In the rows, zero is written as 128.
One turn sends every row of this set to another row. A few are shown first. Where does it send the rows asked after them?
vazo: [ 91 141 108  98 127 150 139 133 123 110 145 124 120]
rup: [ 95 138 108  98 125 149 143 128 123 111 156 124 116]
mil: [123 152 149 144 122  92 129 126 143 140 112 114 131]
gutir: [136 170 141 128 134 100 137 106 149 138 128 131 125]
pof: [ 86 140 111 101 120 146 135 133 125 109 147 115 120]
Lili: [136  98 120 129 103 125 142 134 173 132 152 136 134]
dizut: [115 117 118 101  95 115 119 119 166 114 138 133 115]
miru: [135  99 121 141 111 124 147 130 173 130 153 140 134]
Rifun: [138 172 125 130 136 136 147 103 118 127 122 114 140]
Sotuk: [115 117 123  90 104 127 123 114 162 115 144 129 113]
Perir: [134  98 122 136 103 126 145 133 172 134 146 137 138]
zukeg: [129 150 153 162 132 115 141 120 148 140 113 132 126]
logad: [ 93 138 104  96 125 141 127 126 125 112 155 124 122]
ledek: [133  99 121 135 101 126 147 137 172 130 150 137 129]
Vafi: [ 89 135 112  98 128 151 137 134 127 110 153 118 121]
Gil: [130 176 139 125 134 128 143 102 134 127 131 102 142]
dag: [104 122 109 150 126 148 157 152 130 129 161 131 134]
teve: [131 165 140 119 124 102 142  99 132 135 118 132 137]
San: [142 167 129 136 141 139 134 101 125 117 142 105 135]
Gom: [147 166 123 139 153 131 141 112 129 126 133 109 130]
bur: [136 177 131 126 142 126 137 105 136 130 132 100 138]
keza: [ 93 139 106  94 128 144 136 128 127 111 150 120 116]
mutu: [138 152 136 156 144 126 132 134 147 127 113 100 142]
zema: [126 158 138 157 139 134 141 122 133 137 116  93 136]
Vefu: [112 120 107 144 125 146 159 159 139 128 160 134 137]
mim: [117 117 123  92 106 123 125 111 170 109 139 124 120]
lon: [110 116 127  91 100 118 127 115 159 118 142 130 115]
Teb: [138 153 135 158 137 142 138 124 133 134 109 116 147]
Loz: [118 146 155 154 122  93 140 126 145 128 115 128 133]
Tusoz: [125 157 142 160 133 138 146 118 128 133 117  99 135]
Pizo: [126 141 145 163 142 135 133 125 138 119 114 102 143]
zib: [107 118  99 140 135 149 157 147 130 123 160 121 141]
Gif: [129 146 150 147 124 108 134 119 145 141 103 132 145]
Fiz: [113 118 107 144 130 157 157 155 139 123 157 127 138]
Libas: [134 171 138 127 120  98 141 100 134 125 142 131 125]
Pefed: [132 167 134 126 132  97 138 105 124 138 133 122 119]
gage: [133 169 149 128 133 105 137 105 152 133 127 134 133]
mamel: [115 114 124  89 104 124 125 109 159 116 134 128 115]
Gub: [116 113 123  95 103 118 124 114 166 122 140 130 114]
fiveg: [113 113 122  88 105 127 124 112 158 113 138 122 115]
nila: [127  96 126 137 103 127 142 141 175 129 144 134 136]
sezul: [111 123 107 146 126 152 158 157 134 129 156 130 142]
kebif: [ 88 135 109 102 128 149 140 140 123 111 145 121 118]
Kisiz: [127 150 148 159 133 106 140 123 145 145 110 124 125]
rino: [106 125 103 142 130 154 157 156 135 126 157 123 137]
Tis: [129  96 112 144 106 126 149 140 170 125 141 130 134]
moris: [130  98 118 142 105 127 145 142 172 135 147 133 133]
Dataz: [106 117 109 144 125 149 162 157 136 127 158 125 137]

Vafi moves to Sotuk
Rifun moves to teve
Where do these go?
Fiz moves to rup
pof moves to mim
Tusoz moves to Gil
fiveg moves to Lili
San moves to Libas
dizut moves to Tis
moris moves to rino
mutu moves to Gom
Perir moves to sezul
Kisiz moves to zema

One turn sends every row of this set to another row. A few are shown first. Where does it send the rows asked after them?
sut: [112 155 152 125 113 107 120  80 152 147 116 118 114]
maza: [116 152 155 136 108 108 120  77 144 135 120 125 118]
Kod: [110 135 158 156 131 117 115 140 101 110 145 113 110]
dis: [106 131 160 124 123 114  99  98 115 102 133 104 142]
mude: [ 98 130 141 139 104  99 157 130  96 131  94 141 121]
nikam: [125 140 142 123 119 117 164 115 117 162 124 119  92]
mumim: [135 160 153 128 101 104 115  87 133 152 121 124 123]
zuku: [112 146 127 146 154 120 124 100 149 136 145 123 112]
Bik: [117 139 121 114 143 137 156 150 117 126 123 127 119]
Pek: [109 131 147 155 125 137 106 138  99 118 139 107 116]
rige: [126 127 138 137 115 104 170 114 113 155 125 116  95]
tiv: [126 114 134 126 120 138 124 118 152 134 104  86 101]
vita: [ 88 128 135 121 135 131 133 109 102 112 123 136 152]
niki: [123 132 166 116 124 114  96 100 127 105 125 106 136]
gabu: [ 82 132 132 122 145 114 130 116 106 101 119 136 144]
nuzi: [122 143 121 117  95 106 128 129 151 135  94 128 134]
fod: [102 116 136 121 139 111 134 100 117 109 132 141 149]
Fizaf: [126 115 143 135 105 128 160 113 107 156 122 118 101]
boza: [100 135 143 167 127 123 123 133 102 115 140 116 109]
dadug: [111 140 121 146 144 139 120  94 140 143 141 119 114]
boma: [131 123 142 132 126 117 123 122 151 129 105  84  92]
sig: [105 134 126 139 156 134 125 100 149 128 141 118 113]
Tatuf: [136 129 148 141 114 127 156 123 114 154 118 118  87]
Dopo: [118 136 140 113  97 109 137 116 157 136  81 126 118]
fini: [ 93 134 133 117 137 113 136 111 102 102 120 145 152]
vuda: [101 138 165 137 126 111 101  91 119 102 127 102 127]
papel: [127 125 148 126 124 134 129 119 161 124 117  92  93]
leb: [117 140 136 118  92 109 128 120 157 143  83 126 121]
Ter: [106 142 131 109 128 131 143 162 119 122 122 116 116]
dit: [112 138 133 118  95 128 137 119 148 150  78 118 123]
lamu: [105 135 128 101 131 143 145 146 114 130 133 125 127]
nafil: [ 96 122 128 118 134 112 132 112  99 109 120 138 151]
Rigut: [111 133 141 158 132 129 124 138  98 100 133  98 115]
dabe: [115 153 154 136 105 127 116  75 144 153 112 114 123]
luvi: [113 139 130 150 145 135 134  94 138 128 153 115 112]
Zige: [127 115 155 130 126 122 126 115 142 129 108  82  86]
zab: [113 115 135 141  97 103 144 128 103 131  87 138 130]
Ler: [112 140 144 117  97 106 137 126 149 139  83 119 109]
Ras: [106 133 130 104 133 118 153 155 123 120 132 121 122]
Kave: [109 123 143 134  97 102 147 127  97 125  87 141 127]
defa: [113 112 134 151  96 101 143 127 104 114 100 135 137]
vibeg: [104 137 157 132 123 113  96  98 121  96 126 108 136]
farur: [103 122 138 139  99 122 150 129  94 130  92 133 134]
leru: [ 99 135 167 128 126 133  96  94 122 109 125 104 137]
Nuko: [116 153 154 134 101 112 111  83 144 144 131 119 127]

Fizaf moves to lamu
dis moves to Nuko
niki moves to mumim
Where do these go?
leru moves to dabe
rige moves to Ras
Dopo moves to Kave
Ter moves to boza
sut moves to Ler
Rigut moves to luvi

